The rows of A fall into a few groups, and each row is roughly a mix of its group's hidden directions; some rows fit no group.
A, 112 rows:
[[  4  12  18 -17  21   2 -13  -1  10   1]
 [ 15   8 -24  -1   8  18   0  -8  12  -2]
 [ -1  -3   6  12   7 -24 -13 -12  16  -9]
 [-18  12   2 -14   0  -1   5  28   1  -1]
 [ 14   9  -4   8 -28  -1 -17  -3   0   9]
 [ -9   9  -5  11   7  -8 -25   8 -13  13]
 [ -2  -7  12  -4 -29 -15  10   3 -10   2]
 [ 12  18  -8   1  24   6  -3   0 -17  -7]
 [  8  10  -3   9  13  11  17 -16 -17  -8]
 [ 14   5   6  -3   3  -9  -5  14 -25  17]
 [ -6   3  -5  -1   8   8   5 -35   5   4]
 [  5 -11 -10  13  -5  -4 -14  28   6   1]
 [ 17 -23  -4  -6  15  -2   0  17   6  -7]
 [  6 -10 -16  19 -15  13  12 -11  -8  -4]
 [ 17   2  -9  -6  11  -2   0  16 -15  21]
 [ -2  -2  24   1 -12   6  17  10  10 -15]
 [-19  14   1  -8  -2  -9  -9 -12  -2  23]
 [  2 -31 -10 -14   0  -2  -6   7   5 -11]
 [ -3  -6  -1  18 -12   7  -5   1  25  17]
 [  3  -4   1  16  19 -23  -7 -12  10   7]
 [ -2  -7   9   8   2   5 -23   4  21 -17]
 [ 14 -19   6 -14 -10   3 -10 -22   2  -2]
 [  7 -17   8  17   2 -22   6  12  12  -1]
 [  7 -16  16 -12  -4   2   6  19  19  -1]
 [ 13  -9   6  12  -2  15  20 -18  -1  -9]
 [ -8   7  19 -25 -11  -1   9  -2 -10   7]
 [ -4   2  -4  14   9 -29  -9  -1   8  12]
 [  9 -10  11 -10  -1  14  13  24  12   4]
 [ -2 -13   6   1  -4   4 -11 -17  10 -27]
 [ 10  22   1  16  12  -6   0  17 -13  -3]
 [ -3  11 -13  -1  11  -7  -5 -19 -23 -10]
 [ -5  -9   3  22   6 -26   0  -7  11   3]
 [ -2  16   4   3   9  10  22   5 -18 -13]
 [  2  -2   0  26   0 -21  -7  -5   6  15]
 [ -3 -23 -18  12 -13   0  -7  13   9   4]
 [  5   1  27 -12  20  -4  10  -5   7  -4]
 [ 12  14  -9  -1   3   9 -19 -14 -19   5]
 [ -6  14  25  -6 -19  -9   4  11  -4   4]
 [ -5 -16  -5  12 -15 -20 -13  13   7  -4]
 [  8  10  -9  -1   3 -17  -7  30   2   3]
 [ -9  -7 -14 -13   7  19  15  -4  18  -8]
 [ -4 -14  -1  13 -19  -8  -8  20  13   6]
 [ -5   6   1 -16 -11   7 -13 -20 -13  17]
 [ -4 -13  16 -21 -10   8  -2 -12  -7 -15]
 [-20  -6  -1  -7  -5 -27 -10   8  -4   8]
 [ 21 -12   0   9  -2 -12 -16 -16  -1  12]
 [ -2 -21  -5   4 -13 -16  -7  21   2  -7]
 [ -2 -13  13 -12  -5  19  16   1  -6 -19]
 [ -3   1  16 -21   1  10   8 -22  10   3]
 [  7 -18  15 -19  -1   0   8  18  12  -6]
 [ 12  10 -10   6  -1 -23  -5  21   1   9]
 [  9  -6 -23  -7  14  12 -13 -10 -13   1]
 [-19  -1  -6 -15  13  11   0  22  -4  -7]
 [ -9  -1   3  12   7 -31  -3  -1   9  11]
 [  2  19  22  -4   5 -16  10   2 -13  -9]
 [ -2 -14 -27  14 -15   0  -6   0 -10  -2]
 [ 11   2   9  -8  -3  20  26  -2  -9  -7]
 [ 13  19 -14  -3  -3  26  -1   6  -5   4]
 [  2   5  10  -4   9  12  -1 -24  21   8]
 [-13  -4   0  22  -8  -8   2   4  14  22]
 [ -3  -2  19  -8  -4 -22 -19  -2  11  -8]
 [  4  22   8  -8  15  14   8 -18  -5   4]
 [-24 -15  -1   0  -5  -8 -11  -3  21   8]
 [  0  13  10   5 -13  -5 -23 -13 -16  -2]
 [ 11 -14  -7  16 -10  18  13  -6  -3 -15]
 [  4  -7  -7 -14  12 -10   4   5 -23 -20]
 [ -5  16 -17  10   6  -2  -5 -17 -21  -1]
 [ -6 -17  11 -10 -17 -11  -7   9  20  -2]
 [  8  22  -4  17   5  -7  -8  21  -9  -2]
 [-22 -14   8  -6   6   5  21   4  -3 -13]
 [ 17  12 -10  -3   8   3   9   8 -15  21]
 [  0  -6  -2  -2   6  22   6 -29  -8   0]
 [  9 -26   7   1   6 -11   5  15  12 -11]
 [ -8  -7 -28 -13   2   3 -13 -12  -4  -7]
 [ 12   3   2  16  14 -11  -2  23 -14  -4]
 [  9  15  17  11  -5 -10   3   0 -25   1]
 [ -7  -7  11  25  -2 -15  14  -5  15  -3]
 [ -6  19 -15   4   2  11  -8 -19 -16   7]
 [ 10  -1   7 -12  20 -16  -3   6  -9 -21]
 [  2 -17  13 -13  -8  -4  16  21   4  -5]
 [ -6   4  -3 -13  -6  14  -5 -29  -8   9]
 [ -2  -3   1 -29  13   9  -5  -3   5 -18]
 [ -6  -6  18 -17   9 -21  14   1  -7   3]
 [ -8  -7 -16  21 -10 -21  -7   2  -7  -4]
 [-27  -5   6   8  -7  -2  -2 -17  14  -9]
 [ -9 -11   6   3  -1  17   8 -29  -2  -2]
 [ -9   1 -16  -9  -1  18  10 -17  18   0]
 [-12  -1 -16   3  -6 -21 -21   3  -2  13]
 [ -6  25  18  12 -10  -8  10   0  -6   8]
 [  2 -20  15 -21  -5   2   8  11  13  -3]
 [ -3   2 -11  10 -11 -22 -18  -5   0  17]
 [  5   9  -2  -4  23   3  17 -18 -12  -9]
 [-12  -2  13 -12 -13   1  24 -16  -2   4]
 [  6 -18  15  -1  -7  12  15   0  -1 -22]
 [ 29  11 -11  11  14   1   6  -3   0   6]
 [ -2  -5  15 -19 -11  11  15  -8  -4 -18]
 [  2 -13   6   1  -8  18  22   5  -3 -19]
 [ 13 -13   8   1  -1  14  24   0  -5 -18]
 [-13  -8 -18  13  -7 -14  -9 -21  -4  -2]
 [ -4  11  -7  23  -2 -15  -4  -3   6  22]
 [ 14  13   0  18   7 -11  -4  22 -10  -1]
 [  9  28  -7  16   5   1   2   3 -15   6]
 [ -1 -25  14 -12  -4 -10   2   7  -5 -19]
 [ 17  11   1  20 -11 -11   4 -16   4  11]
 [ 13  27 -11   4   5   8   4   7 -16   5]
 [  0 -11 -18  -1  14   2  16   6  17  16]
 [  0  12   5  23  13  -8   1  -7  21   8]
 [-26  10   8  13  -5 -12  12   6   2  11]
 [ -7  22  12 -14  -7   1   8  -6 -22   2]
 [  3  -8  -8   3 -10  18  -2 -28 -11   2]
 [ -5 -13   8  -4   0   5 -13  -6   4 -31]
 [ -1   2   6  -3  -1 -13 -14  16 -18  22]]

One row of each group comes first, with its name. Which group is each row after those in?
[  3 -23  12 -15  -6  -1  10  15  15  -4] | (3)
[ -1  16 -13  11  -1  -7 -16 -12   4  21] | (44)
[-21   6  16  11 -11 -13  16  -1   0   9] | (80)

[-23   5 -23   3  12  -3   0  -2  -6  14] | (44)
[ -9 -23  -3 -19 -16  10   2  -8   7   4] | (3)
[  7  14  -9  -2  18  13   6  15 -18  -8] | (80)
[ 22   0  -6  -1  -6  -7 -11  26   1  -9] | (44)
[ 15  17  -5  10  21   4 -11  14  -7  -3] | (3)
[  7   5   2 -21 -16  -6  -3  -7 -20  16] | (44)
[  2  17  13   0 -26  -1  -7  -1   4 -17] | (80)
[  6  -3 -19  13 -15 -16 -18   0  -4   9] | (44)
[ 2 21  2  8  1 -4  2 29 -7 -8] | (80)
